128 stands for zero in the data rows.
Here are some numbered points:
[109  70 204  53  85 203 154 138 141  82  93 107 102] 0
[127  73 147 149 126 191 116 150  87 128 134 138  72] 1
[ 99 133  72 138 128  60  65 127 173  97 154  71 143] 2
[ 97  54 109  68 142 123 139 101 102  76  79 117 135] 3
[199 149  85 158 105 173 123 106 168 158 100 124 104] 4
[129 141 180 106 163 255 134 148  93 139 158 102  92] 5
[171  70 146 116 193 145 208 137 140  68  68 118 163] 6
[117 151  80 148 193 115 130  73  96 117 136  88 112] 7
[115 108 181  90  64 108 131 122  89 113 160 219  89] 8
[ 88 105 176  77 137 133 153 250 162 139 142 175  82] 9
[ 92 123 116 155  98 129  89 152 148 133 164 165 120] 10
[ 86 240  96 119 177 116  84 101  80 183 152 150 152] 11
[183 105 177  90 169 138 147 161  86 151  77  66 121] 12
[154  61 134 113 202 143 181 172 187 114 141 120 162] 13
[144 123 171 122 109 201 125 162  91  76 175 141 146] 14
[151  84 255 131  97 206 181 121  69 105 123 211 121] 15
[140 139 166 122 207 108 239 146 137  68  64 153 175] 16
[131 134 111  90 138  94 114  72 108 132 178 135  74] 17
[122 113  71 191 100  91  59 116 130 107 120  90 102] 18
[166 114 167 106 154 141 152 157 101 116  97  68 119] 19
[ 78  56 124  67 119 125 119 111 115 119 202 100 112] 20
[210 132  52 110 112 150 155 134 179 144 130  91 130] 21
[110 115 162 124 143  91  99 109 113  85 138 111 153] 22
[147 186 162 177 161  56  86  83 147 151 151 179 128] 23
[109 103 126 112 187 162 155 106  85  91 133 103  87] 24
[155  95 116 174 138 166 124 129 175 140 168 122 143] 25
[104 109 138 149 187 194 234 193 128  76  80 140  71] 26
[ 94 155  85 155  91  44  81 140  67  80  78 119 160] 27
[ 81  81  89  98  70  82 135  93  79 112 111 127 128] 28
[106 160 219 125 133 116 104 216 170 166 149 150  85] 29
[160 193 127 146  94 152  90 149 179 222 123 144 127] 30
[ 92  55 100  99 105 118 141 103 148 101 209  86 123] 31
[163  73 125  79 105 127 160 168 159 153 106 188 169] 32
[215  90 118 183 172 106 150 149 129 144  87 130 142] 33
[143 108  94 124 155 147 114 117  89 109 220  76 145] 34
[142 142 136 126  71 112 138 104 138  98 108 152  91] 35
Which point above is nearest to each new point? Its number follows each.
[ 89 135 118  55  74 163 155 123 162 137 106 228 151] 32
[230  92 130 182 188 129 186 149 127 165  69 123 131] 33
[ 90 129  96 154  60 126  68  57 152  78 108  82 108] 18
[160  92  99 187 161 147  98 115 195 163 176 127 132] 25
[133  68  84  62 117 185 144 101 170  57  94 115 145] 3
[108 128 120 138 128 127  98 158 150 131 152 139 119] 10
[101 154 118 165  72 131 133 153  74 152 192 120 171] 10
[102  80 179 142 138 172 122 186 135  71 109 198  65] 1
[138 203 126 136 228 112 198  88 176 123 131  86 151] 7
[ 89 185 157 107 143 141 148  99 101 181 135 167 152] 11
[152 123  96 112 198 159 133 195 119 125 136 147 133] 13
[231 169  91 122 152  91 160 160 166 172 140  78 154] 21
[103  86 163  78 100 155 158 118 163  72 111 105 129] 0
[118 245  95 113 156  75 114  92 125 189 120 101 102] 11
[118 123  55  71  52  64  91 131 175 105 152  48 115] 2
[124  97 164 116 152  93 126 105 101 104 117 114 136] 22
[110  34 156  71 155  89 126  68  96  47  77  83 105] 3
[117 194 142 205 126  55 143  82 129 191 118 154 219] 23
[113  72  79  83  83 100 114  92  89 120 122 116 135] 28
[173 103 106 153 145 100 120 171 121 111 112 154 147] 33
[131 110 136 108 143  90 100  97 135 110 151 109 131] 22
[102 154 177 144 166 138 119 114 115 132 124 148 163] 22
[128 141  52 211 135  49 102 113  98 187 114 103 131] 18
[112 115 184  88 126 169 149 223 153 110 122 154  90] 9
[110 135 122 105 132 161 141 157 109 190 118 145  86] 1
[255 157 101 123 132  92 166 173 172 177 130  63 139] 21
[ 78 158 143 187 107  80 129 142 104 151 128 161 157] 10
[129 152  60 174  78  64  55 112 103 188 159  74 117] 18
[107 114 140  69 194  98 255 109 149 126 112 140 147] 16
[ 68  51 125  76 145  89 127 113  61  82  79 131 128] 3
[153 117 190  90 111 167 176 194 138 161 125 183 144] 32
[143 155  62 175 116 113  59  78 128 135 158 121 138] 18
[ 60 137 163 150  97 156 136 101 155 163 123 135 121] 10
[206 169  82 136 145 120 127 157 181 111 130 102 235] 21
[129 144 104 138 183 125 145  84 105 134 116  97 122] 7
[ 90 135 134 119 134 105 130 104  85 127  83 118 211] 22
